In the rows, 128 means zero.
Each named turn below is shown by a few rows before and after it. Which turns, in which order, take the first row of each later pair to the second? The first pair is answered.
j612 (before |-> after):
[124 131 134 108 152 128 151 113 141 121 131 117 140 112] |-> [122 133 104 118 153 147 141 113 123 115 140 117 148 118]
[108 101 126 106 115 177  62 114 137 137 103  95 111 134] |-> [112 109 113 127 100 177  57 118 142 138 124 129  97 124]
[133 113 145 104 162 118 162 124 118 127 111  90 140 153] |-> [136 109  87 132 145 147 151 123  97 114 135 125 132 169]
j439 (before |-> after):
[115  96  98 114  74 158  80 117 104 115 130 110  90 133] |-> [ 85 134 125 125  96 167 140 163  92 134 139 116 189 135]
[153 148 128 152 139 126 165 119 141 131 111 126 153 118] |-> [159 135 130 140 134 108 141 102 151 125 105 121 108 114]
[112 140 123 137  88 137 136  96 177 118 136 147 115  99] |-> [102 152 127 142  91 139 152 110 176 121 141 147 142 101]
j390 (before |-> after):
[133 138 114 117 140  82 148  87 180 113 140 127  83 124] |-> [135 100 106 103 113 122  94  85 149 106 140 103  71 128]
[136 134 108 127 153 130 105  59 175 122 102 161 103 130] |-> [135 125 104 125 140 144  85  54 169 117 110 154 103 128]
[128 159 115 128 122 127 132 116 100 142 137 166 126 124] |-> [132 148 112 125 113 131 119 113  96 140 140 164 116 129]

(2 to 3 turns a pair)
[107 160  94 147 108 160 159 125 143 151 165 162 128 121] |-> [102 154 150 107 137 142 177 121 145 157 117  94 157 115] => j612, j612
[119 158 165 129 134 127 153 158 116 141 117 119 186 127] |-> [112 154 117 156 114 154 138 161  97 131 148 155 175 131] => j612, j612
[162 114 119 113 120 104 101 119 172 126  93 135  61 134] |-> [163 108  79 129 122 134 102 118 140 117  96 129  63 151] => j612, j612, j612
[117 137 203 101 101 151  82 168 139 159 151 117 146  99] |-> [121 106 177  87 106 166  61 147 118 143 129  78 127 109] => j612, j439
[140 151 145 129  97 129 163 178 100 148 150 130 146 104] |-> [135 147 124 138 101 139 162 174  87 142 150 131 150 110] => j612, j612, j612
[121 104  61 151 126 112 109  93 122 103 119 122 102 128] |-> [121 105 115 115 144  89 128  88 133 115  92  79 124 116] => j612, j612, j612
[117 129  74 124 193 141 153  70 168 106  83  75 136 146] |-> [112 141  35 163 169 159 150  86 155 105 125 127 137 155] => j439, j612
[111 140 121 132 107 160  91 144 129 144 133 127 115 110] |-> [113 156 146 119 144 112 141 146 148 150 107 117 136 106] => j390, j390, j612
[157 132 155 118 103 118 117 109 113 118 131 138  85 120] |-> [147 117 146 116 118 140 112 107  84 109 115 109  96 128] => j612, j612
[131 117 185  91 108 115 102 123 138 130 102  95 145 112] |-> [126 111  99 134  84 157  82 116 103 107 144 140 127 130] => j612, j612
[129 133  90 144 101 144  77  82 172 122 157 174  78 101] |-> [ 97 176 167 136 152 133 161 132 165 147 139 142 203  89] => j439, j612
[119 130 105 136 120 161 108  93 173 127 160 154 147 110] |-> [112 122 107 119 138 174 117  89 153 124 128 105 163 114] => j612, j612, j612
[137 160 110 139 139  89 179 141 128 119 142 158 135 134] |-> [146 139 130 104 141  76 166 126 133 118 111 114 103 131] => j439, j612
[108 117 146 134 158 127 160 113 104 108 145 130 155 144] |-> [109 129 147 144 140 116 152 121 124 120 165 168 143 137] => j612, j612
